First come named moves, each a turn or a mirror, each shown by rows before and after it. For each pair of rows after them, which moves, in which order, take the first row to the second? The first pair is done for you.
K_851 (before -> after):
[  2  -8  -1  -7  -1   3  -8   7   8  -4  11   5  -4   3  20  -4   7   2
   6   3   2 -15 -10   5  -4   7  -2  -7  -6   3   2]  ->  [  0 -12  -5 -13   1   2 -12   6   6  -6   9   2  -1   5  19  -4   5   3
   0   0   2 -14 -10   4  -3  10   2  -9  -3   2  -1]
[ -5  11   9  -4   2  13  23  -8  -1 -10   6   8  -3 -12  -3  12 -11  10
  -3  12  -1   9   4  15  13   1 -11  -9  -2   7   5]  ->  [ -6   5   2 -10   6  12  18 -10  -4 -13   4   3   2  -9  -4  12 -17  11
 -10   7   1   9   3  14  16   4  -5 -12   4   5  -2]
[  2  22   0  -6  -3   0  -5   5 -11  -7   1   3  18  22   7  -1 -17   4
 -15 -17   6 -10   0  -1   5   9  -2  13   9  -9  -3]  ->  [  5  30  12   8  -9   2   7  12  -4   1   5  12   8  16  12  -1  -4   0
   2  -8   3 -13   0  -1   1   3 -15  20  -1  -4  11]
K_93 (before -> after):
[  1  11  -3  -6   7   9  16   6  -1   5   1 -14   1  -7   3  16  -4   7
   0  -5  -2  12  -1   7  11  -9 -10   3  -4  -2  16]  ->  [  5   4 -11 -16   7   8   4   9   2   6   6 -19   1  -3   8   7  -3   7
  -5  -5  -5   9  -9   3   6  -6  -6  -2   1 -11  10]
[  4  29 -11   9   7   3  11  -1  -4   7  -2  -3  -1  -1   9  -3   0  -1
  -1  -6 -20   5  -4   8  15   4 -14  -4  -8  12  18]  ->  [  6  23 -17  -1   8   4   1   0  -1   8   3 -11   0   1  12  -8  -1   0
  -7  -6 -23   4 -10   7  15   6 -13 -10  -6   2  14]
[  5   2   8   7  -6  -3  17   6 -20  -3   7  -9  -3 -10 -11  16  -4   9
  -2  11   1  18  23  12  11  11 -13   5 -18  18  27]  ->  [  9  -2  -2 -13  -4   2   9   6 -16  -1  16 -21  -2  -8  -2  14  -9  13
 -14  14  -5  21  11  14  14  12 -17  -7 -17   3  24]
[ 12   3  -4   9  -5 -15  17   6   5  -2  13 -23  -5   9   4  -4   1  -8
  31  11  -3 -16  19 -33  -4  -6  -3  11  -2  -5  17]  ->  [ 12   7   0   7  -4 -14  23   2   6  -2  14 -23  -4   6   5   2  -2  -6
  30  12  -4 -12  21 -28   0  -8  -8  10  -5  -4  20]
K_868 (before -> after):
[ -5  11  11   0  -1   2 -18   7  -8  -5  -7  -2  -8   6   3  -8   7  -8
   8   3  -3  -8  -6  -4  -2   7   3   9  -5   9 -11]  ->  [ -1   9   6 -11   1   4 -21   5  -6  -3  -2  -8 -10   4   9  -8   4  -6
   2   6  -5  -6 -12  -1   0   6  -1   3  -7   0 -11]
[  2  -6  -8 -24  -3   0  -9  -5  10   3  18 -18   2   2   7  -1 -19   9
 -12  -9  -4  -2 -24   5   3   1  -7 -11   7 -18   0]  ->  [-11  -3   4  14  -5 -14  -1  -6  -6 -12 -10   6   9   4 -22   1 -18   3
   3 -24  15  -9   5   0  -3   5  13  15  11  17  -6]
[-34  -4  -9  -9  -3  -1   2  -3 -14 -17  -3 -11  20  -5  -3  -3  -5  -6
  11 -12  13  -8   5   4  11   8   4  14   7  11 -15]  ->  [-28   0   5   0 -12   5   9  10  -1  -1  11  -3   2  -9  14 -12  15 -11
  31   4   3 -16  -4   1   1   1 -12  14  -4   8   3]
[ -2   2  -2   4  -4   2 -11   2  -1  -3   2  -1   4   1   1  -3  -4   2
   2  -1  -3  -4   2  -3  -2  -2   5   0   1 -13  -2]  ->  [ -1   2  -2   7  -4   2 -10   4  -1  -4   1   2   4   1  -1  -3  -3   2
   4  -1  -1  -6   5  -4  -3  -1   5   2   3 -11  -1]
K_359 (before -> after):
[  3   2  10  14  -7   2 -10  13   8  11   2   5  -4   5   8 -17  13  -5
  10   4   7 -17 -10 -14 -12  -8   1  19   1   1   1]  ->  [  3  -4   1   5  -4   2 -18  13   7   9   4  -1  -1   9   7 -21   7  -4
   1  -1   6 -17 -14 -17 -12  -5   7  15   8  -5  -5]
[ -8   8   5  -9   3   0   9 -14 -12  11   2  -7  13 -10 -11  16  -1   5
  -8  13  -2  20   2   1  15 -10  -8  -1 -17   6  -9]  ->  [ -9   5   0 -15   6   0   3 -15 -10   8   4 -11  15  -7 -11  14  -4   5
 -14  10  -2  20   0  -2  14  -7  -5  -4 -13   2 -14]
[ -6  -6   4  13   3  -8  -2   9   0   1  -8  14  -6  -1 -14 -17  17 -10
   3  -2   1  -9   6  -6  -5   5   8  10   4   5 -10]  ->  [ -5 -10   1   8   3  -8  -6   8  -1  -1  -7  11  -3   1 -13 -18  16 -10
  -2  -4   1  -8   4  -7  -6   5  12   9   7   1 -14]
[ -2  -1   5   6  -1  -5  18   2   7  -1   8   8  13  11  17  -4 -14 -24
   8  12   5  -5   5  -2  -9   8  -8   1  -4   7   8]  ->  [ -2  -9  -3  -5   2  -6   6   0   5  -3  10   0  17  16  17 -10 -18 -21
  -1   8   5  -6  -1  -4 -10  12   0  -4   2  -1   1]
K_696 (before -> after):
[ -8 -15  -4  -3  -2  -4  -9 -10  -7  -6 -14  -6   1   5  -5  -3  -7  -4
  -7   1   5  -1   1  -9   0  15  20   8   0   6 -18]  ->  [ -5 -15   2   6  -7  -4 -10  -1  -2   0  -8  -1  -8   4   2 -14   6  -9
   5   7   1  -8  -2 -16  -9  13  18  12  -2   5 -11]
[  6  30  23  17  15  -4  32 -15   2   0   4  11 -16 -14  16  14  13  13
  13   4 -24  -1  16   5 -10  -8 -15 -23   5 -15  18]  ->  [  8  30  17   5  19  -1  31 -21   1  -3   4   4 -11 -14  14  21   4  17
   2   4 -22   5  16  10  -2  -6 -17 -27   7 -20  14]
[  3 -19 -16 -19  17   1 -12  -8 -16   2  14  -2  -7 -16   5 -18   1   8
 -14 -12  10   2  -1 -10  -5   7  12 -13  10  17 -15]  ->  [  0 -19 -11  -4  13  -3  -9  -5 -19  -1   6   7  -6 -16  -1 -19   5   3
  -6 -15  16  -1   5 -12  -8   7  16  -3  10  27 -14]

Each pair is two moves apart.
[-11 -13   7  21   3 -12  -5  -7  -5 -12 -15   5  13   2  -4  -2   2   6
   0 -10  16  -8   4 -11  -4   7  14   0  10  11 -12]  ->  [  0  -7  19  22  -6  -1   2   5  14   7   5   5  -5  -6  19  -8  20   4
  13   8   4 -13  -9 -10  -9  -2  -9  -4  -4   1   7] | K_868, K_93
[ -6   0  13  32  -7  -8  11  21 -11   6  -2  27 -11   2  -8  -6  12 -14
  24   9  -5 -23  19  -4 -16 -18   3  17  -2  19  15]  ->  [-14  -9  -9  13   8 -16  -3   2 -28 -14 -20  15  13  10 -28   5 -16  -7
  -5 -10   5 -12  26   0  -3  -7  27  11  14  19 -12] | K_851, K_93
[  5   8  -2 -12   6  22  24 -19   6  11   0   1   7 -13  -6  10 -11  10
  -5   9   4  13  14  12  21 -10  -4 -16  -5  -6   4]  ->  [  2   9  12  17  -4  19  26  -5   9  17   1  18  -5 -13  -4  -4  11   0
  19  13   4  -1  17  -1   5 -13  -1   0 -10   4  15] | K_868, K_696
[ -1  -5   4  12   0 -11  -2  -1  -6  -1  -5   5  -1  14   1 -10  10   4
   1  -5   2  -4   6  -3   0   2   9  10   7   8  -6]  ->  [ -1  -1   4   8   5 -11   2  -9  -8  -5  -8   4   3  10  -3  -1   3   6
  -4  -5   3   1  10   3   6   2   7   6   7  10  -8] | K_93, K_851
[ 12   2   5  -1 -18  27  14  15   0   4  19  10 -10   4  31  -4   8 -11
   5  22   2   4  -5  -2  12  -2 -15  -4 -15 -26  16]  ->  [  2  13   8  10  -8  20  30  -4 -18 -12  -8  19   8   0   3  19 -11  -7
   0  10  18  17  22  11  27  -1  -6   6 -13  -1   7] | K_868, K_359
[ -2  18  15  18  -3   2  21   2   7   8   1  10  -9 -11   6   6  11  -2
  18  12  -6  -3   8   8   1  -9 -21   5 -12  10  16]  ->  [ -9 -14 -17  -2   4  -8 -25   6  -3  -5  -2  -3   7  11  -1 -19   2  -3
  -7 -10   0 -15  -6 -14 -12  12  20   2  14  -7 -18] | K_359, K_93
[  0   9   8 -12  -2  10   5  -2   5  13   5   4 -13 -10  13   2   2   9
 -16  11  -3  11  -2   8   0  -7  -7 -14  -9  -8   9]  ->  [ -9   0  -1  -3   2  -2  -6  -6 -11  -4 -14  10   1   0  -8  -2  -7   7
 -21  -7  10   7  10   0  -4   2  20  -5   5   6 -11] | K_93, K_868
[ 31  22  21  -7 -11   0   1  19  13  33  13  -8 -32 -12   4  12  -3  -4
  22   6  -1   6  -2  -8   4 -13 -23  -5   0   9  23]  ->  [ 19   9  -6 -27   7 -11 -17  -3 -10   7 -10 -20  -3   0 -20  24 -38   4
 -12 -19  13  17   8  -5  18   2   8 -10  22  12 -12] | K_93, K_868
[  2   2  -1   7  -9  -3  -7  18   3   8   1  12 -12   6  -1  -9  12 -11
  14   6  -1  -9  -3 -12 -18  -2   0   4   5  -3   7]  ->  [ -4   4 -14 -11   4  -6  -5  -4 -11  -7 -15   2   6   5 -16  12 -16  -1
 -10  -5   8   8   9   4   4   2   6  -3  12   3  -8] | K_696, K_696
[ -1   0   9  -3  11  -9   0  -9 -24  -9 -14   0   9   5 -29  -5  -9  -4
   4 -14   9   8   2 -13   1  16  15  -6   9   5 -11]  ->  [ 13   6  11 -26   9   4   4  -6  -6  10  12 -14  -6  -3  -1  -5  -3   0
   2   6  -9  12 -17  -4   5   8 -15 -25  -3 -18   5] | K_868, K_696
[  7   1   0   1  -5   9  -5   2  -8  14   1  -7 -14   2   9   9   7   1
   0   9 -11   7  -9   1   7  -8 -12  -5 -14   2  10]  ->  [ -2  -1   0  18  -6   0  -8   1 -17   4 -13   5  -7   6  -7   7   7  -3
   5  -2  -2   2   5  -6   3  -5   4   7  -8  17   1] | K_868, K_696
[  3 -10  -4 -15   6   7 -16   1   9  -1  17 -16  10 -12   8  -5 -12   0
  -5   2 -12   1 -15   5  -3   9 -18 -12   8 -29  -1]  ->  [ -6 -17   5  18  -1  -3 -21  12   3  -7   2   6  10  -6  -5 -19   3 -10
  15  -8  -3 -15  -5 -10 -20  13   4  10  12  -9  -5] | K_93, K_93
[  8 -21   0   4   8  -8  -9  -3 -14 -10   6  -4  -6   2 -13 -13  -7   0
 -18 -16  11  -2  13   4 -25   2   7  12  -2   3   3]  ->  [ 11  -6  14  12   5  -2   9  -2  -7  -3   8   2 -13  -7  -9  -5  -1   1
  -4  -5   8   2  17  11 -21  -7 -11  13 -13   9  18] | K_851, K_93
[ -3  16  23  23  11  11  32 -17  -7   6 -10   7  14  -6  -7  36  -5   0
  14   9   1   7  21  20  27   5 -12  -2  -7  17   3]  ->  [  0  13   9   0  18  15  25 -23  -7   5  -6  -8  19  -5  -3  38 -18   6
  -2   8  -2  11  13  25  34   9 -12 -14  -2   5  -5] | K_868, K_868
[ -6  10  10  18 -18   2   5  -9  -1 -23   2   1  15   3  -9   9 -10   0
  -1  -8   2  -6  -2   1   7  -3 -21 -10  -5  10   8]  ->  [ -8   1   7  24 -20  -3  -5  -1  -3 -23   2   4  16  10 -10  -3  -3  -5
   1 -14   4 -14  -4  -9  -3   1 -10  -5   0  10   4] | K_359, K_696
[  9  11  -8 -11  -7 -11   6  -1  -4   2   6 -17   2 -16   5   7 -13  -1
  -3   3  -4  16 -10   0   3  17  -1 -11 -10 -18  -9]  ->  [  0  10  -7   6  -7 -19   6  -3 -13  -8  -8  -5   9 -12 -10   5 -14  -4
   1 -10   6  11   3  -5   0  20  15   1  -4  -2 -16] | K_868, K_359
[  1   8   5  13  -3   3   3   7  10   2  11   6 -15  -1   6   0  17  -8
  22   6  -3  -4   0   5 -12  -4  -8   7  -4   8  11]  ->  [  5  10   4  -2  -1   7   5   1  14   5  18  -3 -16  -4  12   6  11  -4
  13  10  -8   3  -5  11  -4  -6 -17  -2  -6  -1  12] | K_93, K_93
[  1  10   7   9  -8   2  10   1   3   1  -2  13  -7 -11   9   0   4  -1
  10   9  -4   0  -4   1   3  -2  -9   4  -3   3   2]  ->  [  4   4  -3 -11  -4   4  -1   0   5   1   6   1  -3  -7  16  -2  -2   2
  -2   8  -8   1 -15   0   4   2  -8  -8   1 -10  -6] | K_696, K_93
[ 10  11  19   4  -8  -3 -16  23  12  10  27   4  -1  -5   7 -16   5 -17
  17  14  -9   3  -1   2 -18 -19  -9  -7 -12  -3  -4]  ->  [ 12  19  18 -10  -2   1  -6   8   8   8  27  -4   4 -12   4   2  -9 -11
   5  16  -8  18   2  16  -1 -24 -20 -17 -15  -3  -4] | K_696, K_851
[ 15  20   2 -24  -9  17  14 -21   4  -3  21 -28   0  -5  11  18 -13  -3
 -13  24 -15  17   1  30  25   1 -32 -21 -17 -19  18]  ->  [ 11  30  28  24 -20  10  30  -8   4  -2  10   3 -11  -8   2  10  12 -14
  23  24  -7   3  17  18   9  -5 -32   6 -26   8  33] | K_868, K_868
[  4  11   1  -3   5   3   7 -16  24   6   3   0   5 -13  20   4   4   5
   2   8  -6  11  14   7  11  -9 -39 -18 -17 -12  17]  ->  [  3 -10 -14  -9   2  -3 -24  -2  25   5   9  -6   5   5  26 -25  12  -3
  -4  -1  -7  -5  -2 -17  -8   4 -15 -19  -3 -25   2] | K_93, K_93
[ -9  14  10  16   3  -4  10  -9 -11  -6 -17   8   2  -2  -1   2  -3  -2
   9  -5  14  -3  10  -5   5   0   2  12  -2  13  -3]  ->  [ -2  -1  -4  -7   0   1 -13   3   1   4   5  -8  -6   5  22 -17   4  -2
  -1   0   1 -10 -16 -16  -5   5   3  -3   2 -15  -7] | K_696, K_359
[  1  12  -3  -9   3   2   7 -13  -6  -8  -6  -4   9  -4 -10  17 -13   9
  -8  -2   6   9   7  17  21   0  -2 -10  -3   0  -5]  ->  [  7  15  11   6  -9   6  12   3   8   9   8   5 -10  -7   7   4  13   2
  13  13  -2  -2  -1   8   7  -7 -16  -6 -13  -5  13] | K_868, K_696
[  3  -3   7  -9   1   5  -7  10   9  -5  11  -8  -2   0   9 -14  -7   5
  -3   5   0   3 -10  -4  -7  -7 -18  -6   2 -10   1]  ->  [ -5   1  12  14   3  -4  -1   8  -1 -14  -8   8   4   1  -8 -11  -7   2
   6  -4  12   1   8  -5  -9  -5  -6   9   5  11  -3] | K_696, K_696
[ -7 -18  -2   4  -8 -11 -18  16  12   9  28  -1  -8  -3  13 -17  27  -1
  -3  17   9  -8  -7 -22 -11  16  -5   6 -11 -22  11]  ->  [-17 -25 -15   3   2 -21 -25   6  -4  -8   7  -1  11   5 -11 -11  11   1
 -16   0  21  -4   5 -23  -7  25  18  11   2 -12 -10] | K_851, K_868
[  6  -3   4 -21  17  19 -12 -25 -11 -12   1 -12   2  23 -17 -13 -13  15
  -8  -2   8  -4   2  -1  27   3  16   6  13 -21  -3]  ->  [ 13  12  26  -5   6  27  10 -15   4   5  13   0 -17  10  -2 -12   7  10
  16  17  -1  -6   0   4  24  -9 -13   9  -7 -16  23] | K_851, K_93
[  3  -8 -11 -18  10   9  -8   0  -1  -3   4 -14  -4  14   9   4 -12  17
 -17  -1 -10  13 -12  14  12   5  -1 -25   4   0  -4]  ->  [ -5 -15 -10   5   8  -3 -16   5 -10 -12 -11   1   0  23  -7  -7  -6   8
  -8 -12   1   2  -2   1  -1  12  24  -8  12  17 -13] | K_93, K_696
[ -4  -7  -5 -12   8   6 -13   7   1  -3  -1  -5  12   1  -7   3 -12   5
 -13 -12  -4  -9  -9   4   2  -4   1 -10  -1 -11 -12]  ->  [  1  -3   6  -2   0  10  -6  17  11   9   8   1   0  -2   5  -4   3   0
   2  -1  -9 -14 -14   1  -5  -9 -11  -6  -9 -13   2] | K_868, K_868
[  7  -9  -2  -1   8  -2  -6 -13 -13  -6 -10  -6   9   8  -9   4 -15   0
  -6   1  -1   4   3  -1   9  10   7   8   5   3  -1]  ->  [ 14  -3   6  -8   6   6   2 -10  -2   5   4 -10  -1   4   7   5  -9   0
  -4  13 -11   5  -5   3  11   4 -11   0  -3  -7  11] | K_851, K_868
[ -7  -2   5  -7  17   8  -1 -14 -13 -30 -22 -18   8  -7 -20  29 -21   3
 -13 -12   2   2  -2  18  -3   0   1   0   1   6 -12]  ->  [ -3   2  27  29   1   7   8   7  -2 -18 -17   5 -11 -11 -11  13  10  -8
  21  -2  -2 -14   0   5 -23  -7  -6  17 -11  17   9] | K_93, K_868
[  1   7  13   7  19 -12  10  -5   2  -2 -11  13  -3 -19   6  -7  -6   4
   5 -11  -2  -3  11   3  -5   0  11   6 -23  -4  -3]  ->  [  5   3   3 -13  21  -8   1  -7   5   1  -3   1  -3 -18  16  -8 -11   9
  -7  -8  -8   0   0   5  -2   1   8  -5 -20 -19  -6] | K_868, K_851
